X =
[[153 123 130 127]
 [131 130 108 104]]
Indices start at 0.
Give the entry in row 0 and column 2.
Answer: 130
Give the entry just right of the largest entry.
Answer: 123
Give the entry in row 1 and column 0.
Answer: 131

B =
[[137 107 139 131 126 133]
 [157 143 153 114 104 144]
 [152 103 150 124 109 144]
 [140 143 138 122 121 131]
 [119 137 119 134 140 116]
 [116 121 118 139 146 115]
 [140 113 141 128 122 134]
 [131 134 130 128 127 126]
 [121 137 123 133 141 118]
 [123 141 123 131 136 120]
 [146 146 144 119 115 136]]
The fifth entry from the end, reading row by row is 146
Report the last entry, reading row by row.
A: 136
Report the 3rd entry on the main diagonal.
A: 150
The bottom-left entry: 146
Report the 2nd entry from the end, reading row by row.
A: 115
Report the smallest entry in the first column.
A: 116
The third-last entry, reading row by row is 119
The entry just left of 150 -> 103
The 2nd entry on the diagonal from the top-right corner -> 104
The entry just left of 104 is 114
Report the first entry on the diagonal from the top-right corner.
A: 133
Report the entry directly above the largest entry.
A: 137
The entry directly below 113 -> 134
Report the smallest entry in the last column.
A: 115
Report the entry directly above 113.
A: 121
Report the entry just left of the smallest entry.
A: 152
The entry just right of 104: 144
Report the largest entry in the first row.
A: 139
Report the fourth entry in reading order.
A: 131
Report the third entry on the diagonal from the top-right corner.
A: 124
Report the third smallest entry.
A: 107
Report the entry just left of 113.
A: 140
The largest entry in the first column -> 157

Read these off the table that follows. Indices start at 0.
1) Read off the entry at row 1, column 1.
2) Read off the bottom-left entry.
3) Read off the entry directly above the centre entry.
4) Read off the entry at row 0, column 1.
5) Read off the bottom-right entry.
6) Read off the entry in row 0 and column 2.
7) Read off the entry directly below the largest entry.
8) Read off the entry just left of 147.
131,109,157,155,126,130,156,117,119,117,123,127,112,133,125
132,143,105,115,131,119,105,127,149,150,140,124,136,118,120
124,117,123,130,121,140,134,127,131,123,122,118,125,140,123
138,110,138,150,117,129,146,111,133,123,122,117,122,136,123
154,139,140,142,136,123,132,147,138,128,115,122,133,137,119
124,132,118,129,118,135,121,123,125,132,134,125,132,122,127
119,103,115,123,124,144,122,117,131,131,128,128,137,132,142
1) 143
2) 119
3) 127
4) 109
5) 142
6) 157
7) 105
8) 132

m =
138  120  121  122  132  133  127  127  125  128  119  129  121  129  125
127  135  130  124  104  131  122  140  139  130  123  121  132  122  121
119  130  136  131  129  139  131  126  123  127  121  117  123  128  128
126  135  129  119  125  137  134  123  130  133  133  121  134  134  143
135  119  143  131  120  117  133  140  120  120  135  133  122  123  121
121  138  122  126  123  122  132  128  141  129  136  138  131  126  115
Rows and columns are numbered from 0.
Which number is the entry at row 2, column 0? 119
The entry just right of 104 -> 131
Which number is the bottom-left entry? 121
Which number is the entry in the bottom-right corner? 115
The top-right entry is 125
The top entry of the column that holds the smallest entry: 132
The top-left entry: 138
Which number is the entry at row 0, column 1? 120
The entry at row 1, column 1: 135
The bottom entry of the column that holds the smallest entry: 123
Which number is the entry at row 1, column 0? 127
The entry at row 2, column 1: 130
The entry in row 2 and column 2 -> 136
The entry at row 0, column 2 is 121

x =
[[109 127 148 125 117]
 [118 130 122 126 130]
 [113 129 155 124 111]
 [127 124 119 130 138]]
Rows and columns are numbered from 0.
The bottom-right entry -> 138
The top-right entry is 117
The entry directly above the largest entry is 122
The bottom-left entry is 127
The top entry of the column that holds the largest entry: 148
The entry at row 2, column 1 -> 129
The top-left entry is 109
The bottom entry of the column that holds the largest entry -> 119

M =
153  149  150  104  155
146  147  154  103  155
154  155  153  103  155
156  156  153  106  156
155  155  150  110  155
110  113  150  106  103
150  155  129  132  123
153  154  135  136  147
135  138  102  152  131
Counting starts at 0.
Which number is the bottom-right entry? 131
Which number is the entry just right of the centre entry? 110
Which number is the entry at row 0, column 0? 153
The entry at row 1, column 0 -> 146
The entry directly above 136: 132
Which number is the entry just right of the smallest entry? 152
The entry just left of the smallest entry -> 138
Which number is the top-right entry? 155
The entry in the bottom-left corner -> 135
Which number is the entry just left of the centre entry? 155
Which number is the entry at row 2, column 2? 153
Which number is the entry at row 2, column 0? 154
Which number is the entry in row 1 and column 1? 147

[[129 126 146 118 135 133 144 118 136 131]
 [128 128 136 122 128 132 132 123 129 128]
 [128 127 129 126 127 130 130 126 129 128]
 [127 131 136 127 131 125 130 118 126 131]
 [129 127 150 119 131 129 148 113 133 130]
 [129 127 144 118 133 132 146 118 132 133]
 [128 128 149 117 140 131 145 121 134 133]
 [128 128 134 120 135 131 137 125 129 135]
 [127 128 137 123 134 128 136 121 129 134]
 [128 126 150 115 137 136 145 125 134 129]
 [127 127 148 121 134 126 143 111 132 132]
 [129 126 149 118 132 131 148 112 134 130]
 [127 127 145 121 136 127 142 118 131 133]
 [128 126 128 126 127 128 132 128 130 128]]
The entry directly above the smallest entry is 125
Give the entry in the top-left corner.
A: 129
Give the entry in the bottom-right corner.
A: 128
Give the second-last entry, reading row by row.
A: 130
Give the entry just left of 143.
A: 126
The 2nd smallest entry is 112
Give the fourth entry, reading row by row.
A: 118
The largest entry in the first row: 146
Give the bottom entry of the column that holds the smallest entry.
A: 128
The entry in the top-right corner -> 131
Give the entry in the bottom-left corner.
A: 128
The fifth entry from the end, reading row by row -> 128
Give the first entry of the smallest entry's row.
A: 127
The last entry of the smallest entry's row -> 132
Give the third entry on the diagonal from the top-right corner.
A: 126
Give the largest entry in the last column.
A: 135
Give the 2nd entry on the main diagonal.
A: 128
The smallest entry is 111
Give the fourth-last entry, reading row by row.
A: 132
The second entry, reading row by row: 126
Give the entry just right of the smallest entry.
A: 132

Questions about the grid below. Counting starts at 0.
1) Read off the maximum.
2) Read off the entry at row 0, column 1.
3) Read off the top-left entry.
4) Read off the entry in row 0 and column 2.
5) Read off the entry directly above 131.
6) Read off the entry at row 1, column 0.
[[137 120 128 138 130 136]
 [120 139 129 124 151 121]
 [110 152 127 114 144 116]
 [137 132 147 147 125 125]
 [134 104 107 123 110 127]
 [126 120 112 123 112 102]
 [120 125 111 114 109 114]
 [133 139 150 144 121 125]
 [131 109 112 118 120 139]
 [136 100 112 124 126 142]
 [129 111 112 115 126 140]
 [122 126 112 104 107 147]
 [126 130 129 129 135 123]]
1) 152
2) 120
3) 137
4) 128
5) 133
6) 120
